array([[-1.465, -1.333, -4.500,  4.428],
       [ 1.924,  4.842, -4.030, -6.992]])
->
[-1.465,  4.842]

array([[ 5.206,  3.180],
       [-8.074,  1.283]])
->
[5.206, 1.283]

array([[-1.388, -6.159,  0.314, -5.350, -0.345],
       [ 0.518, -0.253,  1.518,  1.912,  0.144]])
->
[-1.388, -0.253]

array([[ 0.074,  0.085, -0.004, -0.115,  0.002],
       [ 3.767, -1.519,  0.722,  1.009, -0.477],
       [ 7.710, -4.119,  2.307,  2.030, -1.642]])
->
[ 0.074, -1.519,  2.307]

array([[ 0.364, -2.507, -3.793],
       [-0.347,  4.165,  6.439],
       [ 1.354,  0.264,  0.029],
       [ 0.181,  0.098, -0.122],
       [ 0.230, -1.831, -2.757]])
->
[0.364, 4.165, 0.029]

array([[ 1.754,  7.314, -2.632],
       [-1.804, -1.615, -1.924]])
->
[ 1.754, -1.615]

array([[-0.662,  2.401,  1.709,  1.661,  2.393],
       [-1.158,  2.902,  2.654,  3.106,  2.545],
       [-6.417,  7.102,  7.588,  7.522,  6.478],
       [-4.308,  1.377,  1.004,  1.710,  2.448]])
->
[-0.662,  2.902,  7.588,  1.710]

array([[-7.192, -7.260, -8.349, -8.341],
       [-3.739, -3.680, -2.327, -3.305]])
->
[-7.192, -3.680]
---
array([[6.227, 1.644, 4.739, 5.263, 4.046],
       [2.371, 1.979, 4.389, 0.648, 8.078],
       [2.994, 2.490, 0.870, 2.359, 6.351]])
->
[4.046, 0.648, 0.870]

array([[ 3.996,  0.124,  3.305, -0.049,  1.509],
       [-1.213, -1.197,  1.787, -5.090,  5.985],
       [ 7.859, -1.100,  2.689, -0.294,  3.130],
       [ 1.911,  4.118,  3.118,  3.408,  3.329],
       [ 1.636, -0.406, -2.014, -2.627,  3.157]])
->
[ 1.509, -5.090,  2.689,  4.118,  1.636]

array([[-6.597,  0.518,  0.988, -0.991,  3.162],
       [-3.325,  3.855,  0.888,  2.235, -0.402],
       [-2.335, -7.966,  0.025, -0.096, -3.632],
       [-1.890, -4.506, -1.028,  1.632,  0.317],
       [-0.667,  1.126, -1.873,  5.888, -5.090]])
->
[ 3.162,  2.235,  0.025, -4.506, -0.667]

array([[ 3.797, -3.241, -1.187,  2.018, -1.678],
       [-8.154,  5.813,  2.440, -3.910,  3.522]])
->
[-1.678, -3.910]

array([[-2.417, -0.201, -1.915,  1.222],
       [-4.718,  0.750, -7.074,  3.595]])
->
[ 1.222, -7.074]

array([[-0.196,  4.844,  5.457,  6.392,  2.311],
       [ 0.756,  6.501,  6.070,  6.162, -0.221],
       [-0.121,  5.896,  4.572,  6.369,  2.150],
       [ 0.499,  7.016,  4.382,  5.556, -0.380],
       [-0.149, -0.014, -0.066,  0.064,  0.284]])
->
[ 2.311,  6.162,  4.572,  7.016, -0.149]

array([[ 3.873, -5.903, -4.886,  5.747],
       [-3.145,  7.636,  6.552, -5.255],
       [ 2.948, -4.539, -3.688,  4.413]])
->
[ 5.747,  6.552, -4.539]

array([[-6.228, -1.158],
       [-8.126, -0.773],
       [ 5.426,  1.058],
       [-6.734, -1.074]])
->
[-1.158, -8.126]

array([[ 5.357, -1.678, -5.315,  7.209,  6.432],
       [-0.578,  0.373,  0.276, -1.502, -1.578],
       [-1.744,  0.742,  0.648, -3.335, -3.555]])
->
[ 6.432, -1.502,  0.648]
---
array([[ 4.195, -0.778, -1.908],
       [ 0.599,  0.293,  0.374],
       [-2.397,  2.864,  5.151],
       [ 7.020, -0.611, -3.592],
       [ 5.754,  0.210, -2.593],
       [ 3.098,  0.557, -1.091],
       [ 4.213, -1.558, -2.940],
       [-0.172, -0.203,  1.724]])
->
array([[ 4.195, -1.908],
       [ 0.599,  0.374],
       [-2.397,  5.151],
       [ 7.020, -3.592],
       [ 5.754, -2.593],
       [ 3.098, -1.091],
       [ 4.213, -2.940],
       [-0.172,  1.724]])

array([[ 2.810, -1.642, -2.109],
       [-1.297,  0.786,  1.319],
       [ 0.476,  0.306,  0.188],
       [-0.447, -0.117, -1.369],
       [-0.680,  0.033, -0.755],
       [ 6.715, -2.001, -1.613],
       [-6.275,  1.968,  2.123],
       [-0.520, -0.082, -0.134],
       [-1.467,  1.377,  1.687],
       [ 0.152,  0.255,  0.073],
       [ 6.817, -0.632, -2.158]])
->
array([[ 2.810, -2.109],
       [-1.297,  1.319],
       [ 0.476,  0.188],
       [-0.447, -1.369],
       [-0.680, -0.755],
       [ 6.715, -1.613],
       [-6.275,  2.123],
       [-0.520, -0.134],
       [-1.467,  1.687],
       [ 0.152,  0.073],
       [ 6.817, -2.158]])

array([[ 1.895,  2.671,  1.316,  2.240, -4.853, -1.097, -4.091, -0.718,
        -2.599, -0.235,  1.721, -2.446,  2.929],
       [ 2.596,  0.807,  1.654,  0.621, -6.016, -0.408, -2.486,  0.783,
         0.384, -0.688,  0.464, -0.790,  1.028],
       [-1.972, -0.424,  1.802, -1.882, -0.584,  2.026,  2.404, -0.315,
        -5.341,  6.569,  2.508,  0.518, -0.229],
       [ 3.391, -0.299,  3.776, -1.956,  0.095,  1.826, -3.850,  2.768,
        -0.610, -3.310, -3.258,  2.333,  2.243],
       [ 0.759,  0.159, -4.412,  5.301, -2.224, -4.984,  4.169, -1.643,
        -0.986,  2.884, -0.174, -0.452,  1.354],
       [ 1.597, -0.772, -4.196,  5.731, -2.490, -5.163,  4.395, -0.866,
         0.884,  0.759, -0.011, -0.544,  1.619],
       [ 2.547, -3.963,  0.436,  2.956, -0.272, -1.781, -1.554, -5.118,
         0.555, -3.059,  4.409, -0.375,  3.782]])
->
array([[ 1.895,  1.316, -4.853, -4.091, -2.599,  1.721,  2.929],
       [ 2.596,  1.654, -6.016, -2.486,  0.384,  0.464,  1.028],
       [-1.972,  1.802, -0.584,  2.404, -5.341,  2.508, -0.229],
       [ 3.391,  3.776,  0.095, -3.850, -0.610, -3.258,  2.243],
       [ 0.759, -4.412, -2.224,  4.169, -0.986, -0.174,  1.354],
       [ 1.597, -4.196, -2.490,  4.395,  0.884, -0.011,  1.619],
       [ 2.547,  0.436, -0.272, -1.554,  0.555,  4.409,  3.782]])

array([[ 0.347, -5.751, -2.175,  0.824,  4.324,  2.146, -1.052],
       [ 0.258,  3.228,  1.300, -0.265, -1.702, -1.715, -1.554],
       [ 0.392,  2.632,  0.777,  0.962, -3.353, -1.221, -1.141],
       [-0.093, -6.501, -1.963,  0.329,  3.071,  1.394,  0.614]])
->
array([[ 0.347, -2.175,  4.324, -1.052],
       [ 0.258,  1.300, -1.702, -1.554],
       [ 0.392,  0.777, -3.353, -1.141],
       [-0.093, -1.963,  3.071,  0.614]])

array([[ 2.892, -1.731,  2.011,  0.452],
       [ 4.407,  0.880, -2.394,  5.366],
       [-7.087,  2.995, -2.075, -3.773],
       [-0.305, -0.049, -0.176,  0.440],
       [-0.835,  1.900, -2.072,  0.430],
       [ 3.160,  2.753, -5.202,  6.820],
       [-1.707, -1.788,  4.082, -4.422],
       [-7.333,  3.900, -3.599, -3.205],
       [-4.582,  4.971, -5.233,  1.124],
       [-4.681,  1.481, -0.883, -2.661],
       [-4.564,  3.437, -4.589,  0.298]])
->
array([[ 2.892,  2.011],
       [ 4.407, -2.394],
       [-7.087, -2.075],
       [-0.305, -0.176],
       [-0.835, -2.072],
       [ 3.160, -5.202],
       [-1.707,  4.082],
       [-7.333, -3.599],
       [-4.582, -5.233],
       [-4.681, -0.883],
       [-4.564, -4.589]])

array([[-6.868,  0.987],
       [-2.246, -7.580],
       [ 3.096,  7.470],
       [ 4.646,  8.144]])
->
array([[-6.868],
       [-2.246],
       [ 3.096],
       [ 4.646]])
